One hidden turn or mirror swaps the rows below in pairs. Which row is each named row swapped with?
The rows were stretched afterwards, more along some directions than others.
Tul: [ 10 -11  23  14  25  -4  17 -17  14  18  31  10   6 -11  13   2 -32  17]
dozil: [ 20 -23   9  24  25  34  28  24 -59  -4 -41  29 -34 -34 -20  23 -34  -7]
Rige: [ 31  -2   8  37   7  17  -6   4 -33  20 -30  21 -15 -33 -16  29 -33 -24]
subu: [ 31  -1  19  40  -6  22  18  20 -24  24 -26  25  -8 -40  -8  27 -20 -11]
lenaz: [  6 -18  -4   2  22 -16   5   9  -4 -11 -29  12 -24   7  -1   2 -23 -19]
rona: [ 24 -34  21  12  12  25  30   0 -14  16 -12  15 -22 -30  -3  19 -39   6]
pabir: [ 32  -8 -23  29 -18   7 -18  11   9  30 -38  20 -16  -2 -26  41 -23 -30]
Mudo: [ -7  -7  -1  35 -14   6 -17  10  29  -4  -6   5   0  15  -4  14 -10 -36]
gepub: [ 12   4 -12  -9   8  -8 -18  -6  19  26 -24  11   7   2 -23  27 -12   7]
gazut: [ 26 -14  14   4  18  28   4   4   5  23  17  14  -7 -30   6  16 -56 -31]
Vate: [ -8  -3 -34  23   7  12 -17   7   3  -5 -59   7  -5  12 -27  28 -30  -9]
pes: [ 42 -20  29  38  -9  10  19   9 -40  40 -22  32  -5 -33 -10  27 -43   5]
Magum: [ -4 -24 -10  -1  27   5  11   3  17 -10 -12   7 -37 -10  -5   1 -26 -15]
Liniv: [  5 -11 -18  24  -5  21   0   1  10  -2 -47  15 -17   2  -8  33 -16 -11]
tif: [ 18 -20   6  36 -12  16   3  26  22  15 -20  -3  -9  -2   0  31 -16 -19]
Riru: [  0 -11  -7  11  13  27  -6  12  17  19  -1  -6   3  -1 -30  28 -36 -12]
femem: [  1  -3 -22  -2 -13   6 -19   3  28 -11 -26 -17  -6  -4 -14  17  -6 -11]
sol: [ 32 -10   7  35  23  22   8  10 -37   8 -29  27 -16 -24   0  33 -34 -13]
pera: [ -8 -15  -6  14   5   4  10  -7   8   5  -4  16  -6  -6  -1  -7 -20   1]
zonap: [ 12 -20 -10  42  27  16  21  18 -22  17 -44  19 -31 -10 -24  27 -39 -19]
nudub: [-20  -6 -27   6 -14  -3 -34 -12  48   9 -11  -3   3  19 -23  25 -18 -15]
Lukog: [ 13 -23   0  22  38  12   4  19 -12  16 -44  11 -33 -15 -13  25 -54 -34]
Kibi: [ 25 -20  -4  18  16   0  27  18 -23  -6 -34  29 -29 -24   5   6 -33   1]
mufo: [ 21  -9  -5  -1   4  15   1  -1  -2  31   6  27   4 -17 -16  21 -38   3]
vik: [ -2 -14   9 -11  24   6   8  -3  -1   7  -4  12  -4  -9 -10   9 -22  17]
let: [ -2  -6  -9  32 -12  24  -9  18  -5   1 -35  14  -7 -17  -9  28 -38 -28]
Zivi: [ 25  -9  12  27 -16  13   2  19 -23 -18 -25   1 -15 -27  -2  10 -23 -22]
fuba: [ 13 -18  14  13   3   9  28  21  10  32  -4  17   2 -16   2   9 -47   8]
ziboz: [ 17  -8   5  37   2  29  22  25 -24 -21 -43   5 -19 -23   6  13 -15 -11]
Dum: [ -2   2  -7  13  12   6 -22   2  53  17  13 -13  11  22  -8  20 -12 -27]
gub: [  5  -4   5  31 -10  36  -3  30  19  14  -4  -9   1 -22  -8  26 -25 -40]
zof: [ 24 -25  -7  12  14  22  14   7  -7   1  11  13 -32 -39  -1   9 -43 -27]
laki: [ 16 -10  10   5  23 -15 -10 -11  -5  18  -6   8  -6  -6 -20   9 -36  -6]
Lafuf: [ 21 -41  26  11  33   3  27  13 -16  29  -5   6 -16 -27  -1  15 -63  -1]
foto: [ 10 -24 -14   7   3   5 -16   8  33  30  -5  -5   0   6 -13  22 -52 -33]
bir: [  9 -16 -18  26  11  12 -20  12 -21  17 -60  24 -15   8 -23  34 -24 -30]
duz: [ -3  -1   4  17   3  12  -8   0  48  22  12   5  12   5  10  18 -35 -31]
fadud: [ 13 -35   0  31 -13  36  32  27  -6  -6  -9  10 -26 -30   4   9 -37 -24]
Ganil: [  9   3 -16  14  -2  18  -4  13  47  13  16  -9   7 -13   7  11 -38 -20]
nif: [ 20 -19   1  32  25 -10  -1   8  19  51 -10  15  -6   3 -18  30 -46 -16]

Kibi is swapped with nif
Riru is swapped with Zivi
vik is swapped with Rige

